Two rows play each game, the first against the second. How much does the first row win by? 15 is about a draw, 30 a big win and 0 a big loss. Wins can go round in a circle: one row can beat a second, the second a third and the third the first. Each row has two weighted sums of its numbers, A and B, taken from their middle values. A row wins by its A times the other's B, less its B times the other's A.
-19;-8;-10;3;-32;-40;28;7;-19;-17;-13;7;-15;-5;-35;-29
-17;-25;-6;-21;-16;20;-39;-38;-9;-19;2;2;-30;-9;-25;-32 >> 13
5;-7;1;3;23;14;8;-8;-1;6;-20;31;-26;-34;25;-4
3;28;-30;-23;39;4;31;20;23;9;6;20;7;4;14;6 >> 25
26;38;16;34;-3;7;35;40;25;40;11;26;-12;23;17;21
11;-18;-28;-7;-16;-18;-26;-27;-10;-27;-10;-28;-20;-32;-13;3 >> 19
23;3;28;18;31;12;11;29;18;20;26;30;-2;-6;40;35
-24;-17;-37;-39;-30;-33;9;1;-5;10;-17;12;-20;-23;-35;-13 >> 14
37;21;25;33;0;9;10;-3;39;36;9;34;-21;27;-17;-20
-13;5;3;10;-7;-21;-31;-23;-26;-37;23;-14;2;7;-20;-11 >> 15
0;-13;-19;-13;-19;-22;-26;-14;-18;13;-18;-4;-25;-39;31;20
-22;-18;-30;-37;3;-6;6;-15;-22;-27;-14;-20;-16;-13;-16;-27 >> 19
-25;-23;-29;-24;-37;-39;-12;-32;-9;-16;-34;-19;-35;-20;-36;-37
37;39;13;28;-2;22;11;14;30;13;39;35;26;25;11;32 >> 13
-1;20;-11;1;-28;-8;-23;-12;-13;-23;1;-13;36;20;-22;-8
-35;-33;-22;-5;-25;-3;-21;-13;-31;-4;-20;-7;-39;-38;1;33 >> 19
-39;-39;-41;-39;-32;-36;-32;-37;-29;-34;-27;-32;-27;-28;-38;-37
-9;-1;26;22;19;13;3;11;-9;0;11;-7;31;20;-11;15 >> 14
-17;-10;-25;-5;-18;-13;-28;-11;-28;-29;-24;-19;-11;-10;-6;-30
-38;-41;-38;-35;-38;-35;-40;-26;-41;-41;-32;-39;-31;-29;-39;-35 >> 15
-38;-36;-33;-38;-36;-35;-39;-30;-40;-34;-40;-40;-36;-7;-31;-33
-31;-37;-30;-28;-19;-23;-37;-21;-38;-41;-30;-40;-14;-20;-37;-30 >> 13
-10;16;-3;-3;0;-1;-3;-3;-16;-17;20;-2;5;4;16;3
21;-6;28;8;21;27;4;18;-5;19;-19;-31;31;29;-2;15 >> 22
-41;-41;-41;-41;-41;-41;-41;-41;-41;-41;-41;-41;-41;-40;-40;-40
-15;-14;-25;-22;-24;-16;-27;-22;-35;-32;-17;-25;-22;-27;5;-9 >> 16
16;15;13;15;14;-7;14;6;8;-7;23;-2;9;19;17;30
-23;-2;-41;-23;24;-5;-2;-26;6;-22;7;-23;-21;-11;15;-23 >> 16
21;-6;29;11;26;36;-11;27;32;28;29;20;28;28;28;4
-32;-24;-38;-33;-39;-30;-30;-34;-7;-17;-25;-19;-36;-31;-37;-39 >> 9
-36;-3;-24;-16;-20;-19;-37;-16;-32;-9;-36;-15;-36;-41;33;18
29;3;40;26;34;37;31;20;33;9;39;28;14;20;27;22 >> 18
-27;-27;-35;-27;-35;-18;-33;-39;-14;-10;-37;-14;-39;-16;-35;-36
8;15;4;9;-15;6;-6;-21;-3;-10;25;15;25;12;13;23 >> 15
15;24;-9;16;20;-11;9;-11;15;6;17;29;-2;11;12;-1
17;30;25;35;28;37;20;31;-17;16;12;1;34;22;0;20 >> 6
32;21;24;21;6;2;28;21;25;20;24;13;29;-10;27;36
-11;-8;23;-11;19;3;19;32;-12;-37;12;-27;2;-29;-10;-14 >> 5
-34;-32;-25;-17;-24;-20;-37;-27;-32;-35;-21;-38;-21;-30;-24;-28
-6;-15;6;9;-1;22;4;4;-10;10;-17;-17;26;31;-10;-9 >> 11
-28;-28;-24;-13;-27;-3;-20;-4;-1;-19;-19;-13;-20;-25;14;-21
-31;-6;5;6;25;15;17;24;14;9;12;24;-17;25;-40;39 >> 14
-14;16;-10;-14;-4;6;-10;-18;-6;-18;-2;-18;15;-4;4;-2
12;23;12;10;16;9;24;26;-6;-3;37;20;24;31;17;5 >> 14
20;2;34;21;16;1;33;30;15;25;-8;23;-12;16;-2;-4
-22;-15;-20;-16;-32;-25;-16;-40;14;15;-18;-8;-28;-24;-37;-34 >> 15
7;31;2;-9;10;19;15;-7;10;-20;11;4;7;-20;-7;24
22;8;-18;1;-8;18;8;0;-8;-25;27;26;20;18;-7;11 >> 28
-37;-31;-21;-33;-18;-18;-26;-22;-33;-30;-28;-27;-34;-24;7;22
29;19;22;32;22;13;26;20;31;13;24;32;36;34;13;30 >> 13
18;14;6;26;-2;13;20;2;28;39;17;30;11;23;10;25
-1;15;10;12;-26;-16;13;3;10;3;10;21;7;15;6;7 >> 16
25;22;-25;-2;23;23;22;12;30;16;21;29;16;17;3;20
-11;12;13;-5;-17;-13;-13;-17;1;-31;14;13;-19;3;-20;-21 >> 19
-27;-23;8;-16;2;7;16;24;-37;-38;-7;-32;8;-21;-9;-5
12;-28;-14;7;23;36;2;14;26;2;24;28;16;11;21;-15 >> 6
-21;-1;-12;-17;7;-13;7;-7;-4;-14;16;-11;-4;9;13;19
-24;-30;-17;-25;-13;-5;-31;-23;-36;-39;13;-23;-19;-7;-34;-27 >> 21
16;26;1;16;-3;-7;10;22;33;34;3;18;0;15;-6;-9
34;24;28;1;-4;22;10;9;22;10;22;12;20;15;19;22 >> 15
-1;-5;-4;-23;1;4;21;11;8;1;-1;6;15;-3;21;-3
-29;-14;-35;-4;-22;-29;-19;-22;20;-8;2;0;-13;5;-29;-28 >> 8
13;11;28;17;27;23;7;16;-19;24;2;-4;30;26;3;-2
-33;-38;-17;-27;-35;-24;-37;-27;-36;-28;-37;-38;8;-17;-28;1 >> 27
25;19;18;29;12;14;0;-17;31;22;30;31;9;30;1;-1
-18;-16;12;-17;-8;14;-22;-16;-29;-19;-16;-21;6;-22;-13;5 >> 15
28;15;0;10;17;21;6;25;3;0;9;4;29;-1;27;23
38;23;39;41;-17;-5;41;40;24;39;19;36;3;14;-7;6 >> 5
-40;-34;-39;-41;-4;-38;-25;-25;-35;-30;-34;-30;-35;-14;-36;-38
-13;-10;-1;-18;-25;3;-32;-23;-5;-22;4;-25;-2;-31;-12;-16 >> 15
15;13;26;17;30;27;12;32;23;18;7;7;28;6;31;25
7;-4;31;-11;15;21;-13;5;-21;15;-26;31;-36;-38;37;34 >> 19
-28;-33;-22;-21;-34;-33;-34;-39;-31;-35;-4;-21;-17;-13;-30;-30
19;12;18;40;-32;-37;29;9;16;21;-12;13;-5;4;-15;-24 >> 17
11;36;29;31;26;20;31;27;38;23;40;38;35;35;30;26
39;37;0;37;36;30;36;32;38;21;35;32;36;30;32;35 >> 11
-14;4;-14;-7;10;8;-2;0;-13;-11;1;-21;31;24;-11;-13
-27;-9;-36;-38;-14;-23;-4;-21;-27;-30;-22;-26;-29;-16;-26;-38 >> 13
-25;-27;1;-24;-3;2;2;-18;11;-20;-7;20;0;-27;8;1
-6;6;-20;-9;-14;-26;-7;-21;28;29;-4;14;-9;-9;-29;-32 >> 17
22;30;40;30;33;32;31;34;36;36;26;40;12;39;-22;37
26;23;29;23;17;26;5;16;3;20;31;15;33;37;27;16 >> 9
11;16;14;6;-12;7;18;-29;26;34;-3;19;-8;-4;-6;-17
-37;-37;-24;-32;-13;-22;-22;-4;-25;-12;-36;-6;-36;-39;-18;-40 >> 15
28;20;29;40;-34;-24;41;34;26;37;14;30;6;14;22;-1
-35;-34;-26;-26;-36;-28;-38;-36;-36;-35;-20;-36;-26;-32;-38;-22 >> 19
4;18;-4;0;-11;-4;22;-19;26;4;-1;-8;23;7;-23;-12
-34;-20;-12;-31;1;15;0;-23;-13;8;-16;6;-32;-8;-15;-30 >> 13
30;37;19;-4;28;-11;28;27;15;17;29;37;27;24;19;21
-5;7;10;28;-19;-8;-19;-27;17;-22;-11;1;-15;-14;-14;-12 >> 9
-7;7;-30;-16;1;-31;28;30;9;-13;-5;8;-6;0;-21;0
1;5;-2;-10;9;-12;2;10;13;9;18;9;19;5;20;10 >> 22
-6;-8;-27;-29;12;-9;17;-11;13;-12;-2;-5;-18;-10;-20;-10
27;21;20;38;6;21;13;-4;31;21;7;28;19;17;3;5 >> 8
21;27;25;36;-14;-26;33;35;17;38;4;21;-8;15;14;-16
-29;-18;-7;-6;-27;-37;-1;-32;-28;-28;-31;-32;11;-22;-10;-26 >> 24
38;27;33;35;7;11;39;40;22;36;27;29;29;26;16;7
17;15;37;26;8;24;12;23;25;-1;32;36;32;34;9;19 >> 15
38;41;38;40;38;36;35;36;37;33;35;30;35;30;38;37
22;-4;-12;-3;6;-4;15;3;5;-1;-8;-13;28;27;4;7 >> 14
27;33;40;28;39;37;37;41;24;39;41;38;40;24;39;17
19;8;-6;-8;-15;-34;27;6;28;9;16;8;-23;2;-15;-13 >> 3
-14;-4;-28;-40;18;0;-15;-24;2;2;6;0;-10;-11;-28;-23
32;18;32;26;34;34;39;29;-2;40;-21;-11;33;27;22;37 >> 16
-12;-10;-33;-20;-15;-16;-13;-19;11;-15;-15;4;-34;-33;26;-20
-10;2;-17;-28;-5;-8;-12;7;-29;-3;-27;-16;-32;-28;19;21 >> 10
-38;1;-41;-41;11;-2;2;-29;-17;-17;1;-21;-18;-16;-28;-24
-12;-32;-18;-29;-10;-25;-23;-28;-23;-28;-11;-25;-15;-29;-16;-28 >> 14
0;7;8;10;35;38;12;16;-8;26;16;7;22;41;7;27
5;-12;12;7;20;27;-7;10;-8;-7;-12;-22;-12;-24;29;19 >> 20
-14;-24;-18;-35;-39;-36;14;-27;-34;-15;-38;-27;-35;-31;-34;-37
10;1;-27;-13;22;-15;-2;6;-6;0;-20;13;-16;-31;-4;22 >> 23
39;39;15;34;26;15;40;38;36;37;38;36;26;37;26;18
-8;-31;-32;-37;-28;-22;-11;-35;-27;-37;-24;-30;-29;-38;-12;-27 >> 12
1;8;35;36;27;25;-8;15;-14;7;0;-28;18;26;16;10
-19;-31;-18;-32;-32;-25;-34;-25;-41;-33;-37;-38;-17;-30;-1;-19 >> 17
30;25;16;14;25;35;18;8;24;13;26;7;32;1;32;27
8;5;15;18;-13;-22;5;-20;4;-27;-1;4;17;17;-10;-16 >> 16
-7;-27;18;-13;-2;15;-3;13;-20;-13;-30;-33;-24;-25;33;23
-2;8;5;-25;-16;2;-15;-5;-21;4;-23;-4;-19;-22;29;14 >> 15
-21;-33;-29;-30;-5;-15;-24;1;-18;8;-32;16;-31;23;41;35
-9;27;-31;-28;1;-32;6;-1;-7;-25;10;-3;2;11;-5;-14 >> 17
29;14;21;20;25;18;11;27;-6;23;-22;-17;41;40;18;4
30;21;29;13;36;9;12;14;18;-13;32;23;39;26;18;28 >> 15
40;40;37;36;37;38;35;17;32;40;41;33;37;35;35;29
-21;-28;-14;-6;-19;-15;-16;-5;-11;-21;-6;-13;-11;-18;25;-15 >> 12
26;3;30;16;35;35;23;35;6;15;-4;-17;19;29;12;19
-10;-23;-33;-8;-5;-2;-30;-11;-13;-17;-20;-19;5;-23;20;-10 >> 20
-36;-32;-36;-34;-20;-36;-31;-30;-9;-36;-35;-30;-16;-28;-17;-7
-34;-38;-36;-30;-22;-32;-24;-37;-38;-35;-38;-36;-27;-22;-35;-24 >> 14
-26;-19;-32;-35;-18;-12;-36;-28;-28;-28;-15;-34;-9;-25;-14;-9
18;32;-15;4;18;20;37;21;37;27;35;20;26;25;11;13 >> 18
-12;-4;15;-13;9;10;23;8;18;5;-3;-16;22;-16;20;-10
-2;-25;7;-30;8;15;-32;-6;-38;-2;-16;-30;18;1;-26;-21 >> 18
5;-16;13;-10;19;10;7;32;-14;31;-29;-31;33;32;-18;5
-5;13;15;11;21;32;5;30;5;34;-6;14;33;0;39;32 >> 24
-33;-35;-28;-19;-21;-18;-29;-12;-27;-38;-31;-37;3;-4;-32;-30
10;18;-13;31;-25;-10;24;-7;21;20;-3;15;-8;0;-11;-22 >> 15
24;16;35;30;37;25;30;36;22;35;-7;35;-29;-39;41;41
-4;11;-8;-7;23;12;20;21;2;7;11;8;17;14;-5;-11 >> 9
-2;27;-19;-25;22;8;23;1;21;11;15;14;-5;15;-11;-15
3;-12;-16;18;-40;-38;15;-6;-12;16;-24;-12;-34;-21;-32;-33 >> 18
-16;-27;-11;-28;-16;-12;-3;-7;9;31;-34;-41;34;10;-31;-21
1;9;27;20;10;-1;-8;4;0;-4;31;34;6;25;-14;18 >> 14
23;0;27;23;30;29;19;34;2;-11;23;-7;29;37;-1;25
36;37;37;34;29;33;32;22;32;26;38;31;38;28;34;34 >> 14
-4;-1;15;16;3;-6;8;-16;3;-20;18;-12;1;11;-9;-4
14;20;-4;9;29;18;30;18;27;15;31;32;13;21;12;12 >> 12
-19;-34;-24;-34;-3;-23;-18;-5;-37;-40;0;-39;-12;-14;-23;-9
-17;-29;-18;-24;-17;-1;-32;-23;-33;-32;-32;-34;-25;-23;-6;-2 >> 13
-40;-21;-38;-38;-21;-33;-40;-38;-30;-40;-39;-37;-39;-40;11;-23
-26;-3;-23;-14;-30;-29;-4;-32;-8;7;-13;-3;-26;-27;-23;-23 >> 14
-40;-39;-40;-37;-40;-35;-41;-41;-12;-19;-38;-37;-40;-37;-39;-41
19;36;12;36;3;2;39;34;19;32;15;19;11;17;-1;3 >> 13
-34;-40;-34;-41;-31;-31;-37;-36;-37;-35;-36;-20;-40;-39;6;-39
-12;-2;-13;-19;30;-2;30;12;26;11;0;25;17;-4;1;10 >> 10
33;-1;38;29;31;33;16;30;-14;1;39;26;25;19;19;12
18;25;23;-11;25;5;6;12;18;19;21;27;18;-20;23;16 >> 17
-11;1;-31;-25;-1;-24;-4;-25;-6;-28;-14;-22;-19;-19;17;8
29;37;39;36;32;38;32;38;-2;3;41;22;39;39;28;31 >> 17
-4;-17;-5;6;-30;-2;-30;-39;-4;-20;-21;-11;-33;-32;-38;-35
-29;-23;-26;-19;-35;-35;-19;-34;12;-7;-35;-24;-20;-26;-27;-36 >> 20
-21;-24;-29;0;5;-1;-16;7;-32;-39;13;-26;-13;-5;-26;2
13;31;-2;12;-12;6;25;9;-10;-8;-12;2;-13;11;5;-22 >> 12
1;5;1;-3;11;24;-5;2;7;-1;-15;24;-25;8;-12;41
-20;-30;7;-11;-23;-5;-34;-25;-32;-23;-14;-10;-16;6;-31;-28 >> 14
-21;-21;-36;-29;-13;-27;-34;-35;-24;-37;-10;-33;-22;-24;6;-25
24;35;26;38;3;9;25;27;37;37;38;35;38;38;24;0 >> 27
33;4;22;23;31;34;-2;23;30;32;35;28;27;27;18;25
-23;-36;-12;-21;-27;-17;-26;-13;-24;-32;-35;-32;-27;-19;2;1 >> 14
-24;-37;-31;-39;-11;-32;-36;-33;-2;-28;-9;-25;-7;-27;-4;-27
-16;-11;4;-8;15;8;-11;-10;20;-4;2;-5;16;2;5;21 >> 11
-16;-34;-3;-22;12;-3;-16;8;-35;-36;-26;-36;-23;13;-35;-30
36;28;9;33;26;10;32;-17;25;26;29;0;28;-6;33;32 >> 16
-30;-30;-35;-23;-23;-25;-35;-8;-34;-30;-34;-39;-16;-18;-35;-35
11;36;-2;12;8;3;38;33;9;26;25;30;16;32;-8;-2 >> 12
39;21;27;32;35;32;22;23;32;26;32;19;29;12;35;35
-36;-28;0;-30;5;-19;-13;-22;-10;-19;-36;-3;-13;-27;-15;-40 >> 15
-19;-6;-32;-19;-18;-16;-5;-20;-16;-16;8;-12;-8;-35;-17;-9
34;20;33;28;30;36;34;27;22;38;24;37;34;36;-41;41 >> 9
-37;-17;-37;-35;-37;-37;-33;-22;-38;-29;-35;-21;-39;-37;18;7
-20;-26;-31;-28;-29;-17;-30;7;-35;-31;-7;-12;-23;-15;-28;-24 >> 15
-2;-5;-15;-15;-11;14;4;1;16;4;15;-4;-10;-24;23;13
28;6;30;14;32;37;-3;33;10;-10;38;-4;29;30;13;14 >> 19
-8;-20;-10;17;-17;26;-7;3;-16;-11;-11;-20;-10;-30;5;3
6;23;18;18;13;4;21;-5;32;14;26;9;25;30;13;1 >> 7
-26;-24;-16;-20;-28;-6;-35;-28;-35;-38;-32;-32;-17;-9;-29;-22
-9;-2;-20;-25;-25;-26;-15;-17;-17;-30;-29;-1;-37;-27;13;27 >> 23
-39;-40;-32;-38;-17;-18;-33;-29;-38;-24;-38;-25;-38;-36;-26;-37
-40;-34;-36;-21;-41;-41;2;-38;-38;-27;-41;-36;-41;-36;-40;-41 >> 14
30;29;24;32;9;39;-6;7;41;38;39;34;9;37;27;18
-39;-39;-39;-31;-33;-41;-33;-41;-12;-37;-25;-28;-28;-35;-34;-33 >> 7
2;3;27;31;-34;-38;31;31;-11;6;-18;-13;-17;-15;-32;-29
-8;-1;-25;-1;-26;-28;-28;-33;-4;-11;3;-2;-11;-13;-10;-26 >> 20
-4;-3;-20;14;-11;-22;4;-15;-7;-15;3;-1;9;-18;3;-6
-35;-35;-37;-40;-29;-32;-24;-28;-39;-33;-40;-18;-41;-40;25;1 >> 24
